128 stands for zero in the data rows.
Here is a table of points, one per row:
np.array([113, 148, 177, 087, 154, 135, 111, 168, 103, 154, 112, 086, 163, 096, 058, 105, 188, 163, 183, 070, 133, 161, 203, 139, 190, 188, 150, 134, 172, 106, 135, 160, 144, 115, 060, 193, 070, 119, 179])
np.array([086, 142, 155, 185, 108, 152, 132, 092, 145, 110, 110, 134, 088, 073, 052, 170, 151, 096, 172, 090, 111, 107, 103, 169, 076, 062, 128, 111, 182, 157, 090, 058, 115, 145, 083, 122, 023, 107, 108])
np.array([136, 117, 094, 115, 136, 128, 078, 090, 177, 142, 189, 194, 137, 111, 095, 052, 119, 127, 155, 102, 108, 088, 081, 218, 162, 144, 088, 124, 137, 123, 230, 155, 111, 078, 141, 145, 093, 099, 087])
np.array([119, 151, 102, 027, 142, 167, 134, 059, 083, 115, 134, 167, 139, 181, 134, 161, 119, 159, 099, 031, 136, 139, 134, 125, 058, 110, 131, 148, 155, 154, 119, 130, 140, 102, 198, 182, 086, 143, 128])
np.array([087, 175, 072, 125, 130, 087, 180, 091, 170, 144, 146, 207, 216, 128, 071, 095, 148, 139, 110, 146, 138, 125, 138, 051, 132, 159, 090, 083, 146, 180, 098, 133, 124, 127, 129, 077, 098, 155, 148])
np.array([089, 113, 109, 106, 073, 116, 134, 151, 100, 180, 176, 108, 130, 080, 052, 135, 111, 148, 114, 160, 163, 190, 077, 122, 112, 134, 113, 193, 164, 091, 072, 116, 171, 050, 136, 133, 173, 178, 035])
np.array([074, 149, 202, 135, 094, 120, 143, 141, 131, 118, 172, 141, 102, 179, 147, 061, 087, 085, 081, 108, 180, 097, 143, 140, 073, 180, 111, 171, 177, 097, 122, 151, 079, 131, 113, 100, 124, 085, 152])
np.array([053, 112, 148, 105, 185, 215, 069, 163, 095, 131, 127, 105, 156, 164, 107, 137, 113, 124, 044, 189, 110, 132, 141, 134, 136, 123, 119, 095, 118, 115, 157, 120, 139, 129, 112, 064, 079, 124, 111])
np.array([141, 115, 104, 124, 104, 073, 052, 181, 159, 060, 127, 096, 158, 102, 120, 147, 181, 079, 067, 106, 177, 066, 113, 073, 155, 096, 155, 115, 180, 075, 125, 150, 193, 175, 187, 150, 109, 084, 094])
np.array([100, 159, 124, 139, 140, 138, 184, 242, 153, 124, 134, 138, 078, 164, 152, 112, 167, 151, 126, 046, 109, 098, 132, 139, 193, 062, 172, 096, 125, 107, 115, 106, 112, 046, 157, 069, 144, 141, 126])
np.array([143, 099, 069, 205, 157, 091, 141, 161, 079, 150, 059, 158, 160, 154, 081, 180, 028, 130, 113, 101, 132, 170, 147, 189, 161, 085, 108, 127, 176, 101, 113, 157, 125, 124, 139, 116, 154, 048, 188])
np.array([133, 120, 161, 078, 100, 102, 064, 114, 151, 108, 138, 100, 116, 135, 101, 168, 063, 147, 101, 144, 065, 093, 056, 123, 168, 138, 175, 098, 141, 125, 101, 112, 102, 092, 128, 103, 137, 160, 237])
np.array([135, 035, 112, 092, 179, 080, 199, 108, 133, 094, 129, 107, 115, 171, 122, 190, 102, 107, 170, 180, 101, 063, 194, 084, 130, 171, 161, 128, 172, 110, 148, 113, 081, 071, 120, 135, 124, 111, 060])
np.array([137, 119, 164, 084, 083, 145, 172, 189, 106, 075, 042, 196, 173, 092, 164, 159, 160, 056, 091, 169, 134, 156, 063, 171, 151, 164, 138, 127, 100, 204, 111, 166, 067, 088, 130, 175, 127, 120, 103])
np.array([093, 117, 088, 105, 157, 154, 110, 110, 147, 073, 124, 110, 122, 070, 162, 108, 125, 083, 166, 129, 155, 230, 128, 077, 125, 141, 110, 134, 168, 107, 166, 084, 047, 121, 186, 082, 183, 134, 176])
np.array([130, 085, 179, 208, 130, 117, 094, 058, 106, 092, 156, 174, 098, 114, 090, 155, 147, 100, 080, 088, 147, 182, 158, 067, 110, 123, 164, 065, 033, 095, 142, 167, 086, 077, 107, 141, 164, 142, 118])
np.array([124, 227, 173, 115, 167, 099, 106, 135, 146, 062, 169, 210, 151, 108, 152, 180, 119, 121, 182, 207, 084, 151, 174, 167, 108, 122, 167, 176, 090, 047, 107, 135, 163, 134, 159, 110, 148, 120, 131])
np.array([118, 052, 112, 107, 091, 103, 117, 159, 089, 172, 215, 126, 155, 169, 141, 144, 202, 096, 194, 120, 105, 156, 117, 146, 052, 122, 127, 118, 115, 181, 129, 177, 149, 163, 117, 077, 136, 124, 158])
np.array([068, 149, 148, 141, 077, 102, 127, 107, 030, 186, 132, 149, 122, 161, 149, 090, 152, 085, 159, 177, 102, 101, 137, 095, 166, 102, 094, 098, 138, 137, 174, 044, 155, 141, 169, 216, 164, 128, 156])
np.array([182, 110, 140, 131, 123, 135, 118, 083, 159, 154, 115, 141, 089, 155, 148, 135, 234, 140, 054, 146, 112, 144, 172, 191, 111, 159, 091, 123, 189, 135, 111, 089, 174, 124, 102, 104, 188, 131, 137])
np.array([150, 090, 142, 055, 110, 175, 149, 133, 188, 189, 104, 169, 191, 121, 132, 121, 114, 157, 132, 118, 191, 098, 118, 112, 103, 064, 166, 125, 082, 085, 145, 054, 132, 175, 045, 131, 184, 076, 142])
np.array([088, 119, 141, 178, 135, 073, 148, 150, 182, 118, 108, 126, 106, 164, 133, 173, 133, 189, 106, 148, 186, 149, 116, 143, 137, 094, 161, 210, 127, 171, 246, 120, 141, 179, 106, 158, 103, 226, 150])
np.array([162, 183, 095, 119, 115, 131, 206, 150, 130, 071, 193, 029, 100, 115, 103, 153, 141, 167, 087, 152, 127, 131, 115, 144, 125, 119, 047, 111, 058, 115, 156, 120, 130, 133, 095, 171, 115, 062, 168])
np.array([211, 124, 100, 121, 162, 076, 107, 167, 066, 170, 100, 146, 054, 069, 129, 064, 136, 171, 100, 154, 144, 114, 133, 103, 093, 147, 164, 188, 067, 153, 133, 079, 120, 120, 151, 083, 054, 098, 140])
np.array([227, 125, 174, 157, 126, 187, 168, 107, 124, 157, 134, 099, 168, 157, 059, 120, 141, 101, 142, 121, 107, 116, 136, 133, 174, 120, 108, 193, 099, 105, 112, 119, 065, 215, 219, 107, 117, 182, 109])
np.array([125, 083, 132, 130, 039, 132, 127, 067, 150, 074, 073, 072, 165, 126, 166, 086, 083, 128, 174, 117, 136, 127, 193, 146, 138, 113, 092, 159, 052, 164, 112, 129, 205, 078, 149, 087, 097, 138, 137])
np.array([177, 192, 177, 125, 091, 080, 102, 076, 093, 161, 149, 078, 162, 116, 217, 152, 099, 177, 142, 111, 130, 165, 130, 110, 172, 099, 128, 100, 165, 194, 144, 136, 083, 141, 099, 066, 139, 094, 037])
np.array([131, 127, 085, 131, 048, 187, 113, 126, 198, 185, 139, 138, 032, 164, 154, 132, 111, 162, 158, 204, 130, 181, 163, 094, 153, 127, 175, 102, 136, 154, 084, 200, 106, 168, 159, 175, 104, 073, 118])
np.array([044, 083, 157, 133, 197, 096, 168, 069, 132, 155, 073, 109, 096, 117, 178, 111, 171, 203, 154, 139, 137, 124, 045, 145, 142, 161, 095, 098, 076, 067, 065, 173, 131, 188, 177, 137, 125, 108, 115])
np.array([139, 162, 045, 152, 085, 169, 117, 107, 060, 140, 080, 130, 120, 070, 185, 166, 149, 140, 149, 130, 150, 019, 143, 140, 108, 139, 087, 121, 134, 058, 139, 194, 095, 132, 078, 107, 153, 228, 150])
np.array([141, 109, 071, 191, 120, 131, 094, 159, 104, 043, 138, 094, 191, 152, 149, 030, 115, 198, 114, 139, 073, 119, 152, 173, 090, 123, 188, 114, 130, 150, 077, 080, 080, 169, 089, 187, 173, 164, 094])
np.array([132, 130, 164, 187, 161, 172, 177, 152, 179, 186, 124, 080, 159, 023, 166, 127, 093, 142, 082, 106, 028, 098, 141, 094, 060, 148, 163, 137, 138, 161, 181, 163, 177, 126, 174, 161, 168, 117, 140])
np.array([132, 194, 051, 165, 200, 139, 131, 086, 156, 192, 134, 072, 119, 174, 175, 149, 109, 000, 129, 084, 128, 143, 063, 122, 169, 199, 194, 170, 073, 149, 103, 103, 194, 123, 070, 141, 123, 117, 122])
np.array([180, 184, 159, 100, 203, 141, 076, 162, 122, 085, 066, 111, 048, 183, 046, 105, 095, 116, 220, 143, 222, 084, 106, 127, 095, 136, 081, 064, 111, 201, 123, 157, 171, 146, 123, 116, 221, 163, 100])
There is one direction along which these points spread out most. Take the direction at right angles to it along which they spread out most. Go by this last direction. Where along it does each point below lie, from 0 to 99? 50 is the average, and the first point above lies past it. One standard deviation of the points above along it is 16.
np.array([182, 110, 140, 131, 123, 135, 118, 083, 159, 154, 115, 141, 089, 155, 148, 135, 234, 140, 054, 146, 112, 144, 172, 191, 111, 159, 091, 123, 189, 135, 111, 089, 174, 124, 102, 104, 188, 131, 137]) 46
np.array([068, 149, 148, 141, 077, 102, 127, 107, 030, 186, 132, 149, 122, 161, 149, 090, 152, 085, 159, 177, 102, 101, 137, 095, 166, 102, 094, 098, 138, 137, 174, 044, 155, 141, 169, 216, 164, 128, 156]) 52
np.array([180, 184, 159, 100, 203, 141, 076, 162, 122, 085, 066, 111, 048, 183, 046, 105, 095, 116, 220, 143, 222, 084, 106, 127, 095, 136, 081, 064, 111, 201, 123, 157, 171, 146, 123, 116, 221, 163, 100]) 42
np.array([150, 090, 142, 055, 110, 175, 149, 133, 188, 189, 104, 169, 191, 121, 132, 121, 114, 157, 132, 118, 191, 098, 118, 112, 103, 064, 166, 125, 082, 085, 145, 054, 132, 175, 045, 131, 184, 076, 142]) 40
np.array([135, 035, 112, 092, 179, 080, 199, 108, 133, 094, 129, 107, 115, 171, 122, 190, 102, 107, 170, 180, 101, 063, 194, 084, 130, 171, 161, 128, 172, 110, 148, 113, 081, 071, 120, 135, 124, 111, 060]) 63
np.array([133, 120, 161, 078, 100, 102, 064, 114, 151, 108, 138, 100, 116, 135, 101, 168, 063, 147, 101, 144, 065, 093, 056, 123, 168, 138, 175, 098, 141, 125, 101, 112, 102, 092, 128, 103, 137, 160, 237]) 60
np.array([143, 099, 069, 205, 157, 091, 141, 161, 079, 150, 059, 158, 160, 154, 081, 180, 028, 130, 113, 101, 132, 170, 147, 189, 161, 085, 108, 127, 176, 101, 113, 157, 125, 124, 139, 116, 154, 048, 188]) 59
np.array([124, 227, 173, 115, 167, 099, 106, 135, 146, 062, 169, 210, 151, 108, 152, 180, 119, 121, 182, 207, 084, 151, 174, 167, 108, 122, 167, 176, 090, 047, 107, 135, 163, 134, 159, 110, 148, 120, 131]) 59
np.array([130, 085, 179, 208, 130, 117, 094, 058, 106, 092, 156, 174, 098, 114, 090, 155, 147, 100, 080, 088, 147, 182, 158, 067, 110, 123, 164, 065, 033, 095, 142, 167, 086, 077, 107, 141, 164, 142, 118]) 64
np.array([044, 083, 157, 133, 197, 096, 168, 069, 132, 155, 073, 109, 096, 117, 178, 111, 171, 203, 154, 139, 137, 124, 045, 145, 142, 161, 095, 098, 076, 067, 065, 173, 131, 188, 177, 137, 125, 108, 115]) 33
np.array([227, 125, 174, 157, 126, 187, 168, 107, 124, 157, 134, 099, 168, 157, 059, 120, 141, 101, 142, 121, 107, 116, 136, 133, 174, 120, 108, 193, 099, 105, 112, 119, 065, 215, 219, 107, 117, 182, 109]) 37
np.array([132, 194, 051, 165, 200, 139, 131, 086, 156, 192, 134, 072, 119, 174, 175, 149, 109, 000, 129, 084, 128, 143, 063, 122, 169, 199, 194, 170, 073, 149, 103, 103, 194, 123, 070, 141, 123, 117, 122]) 7
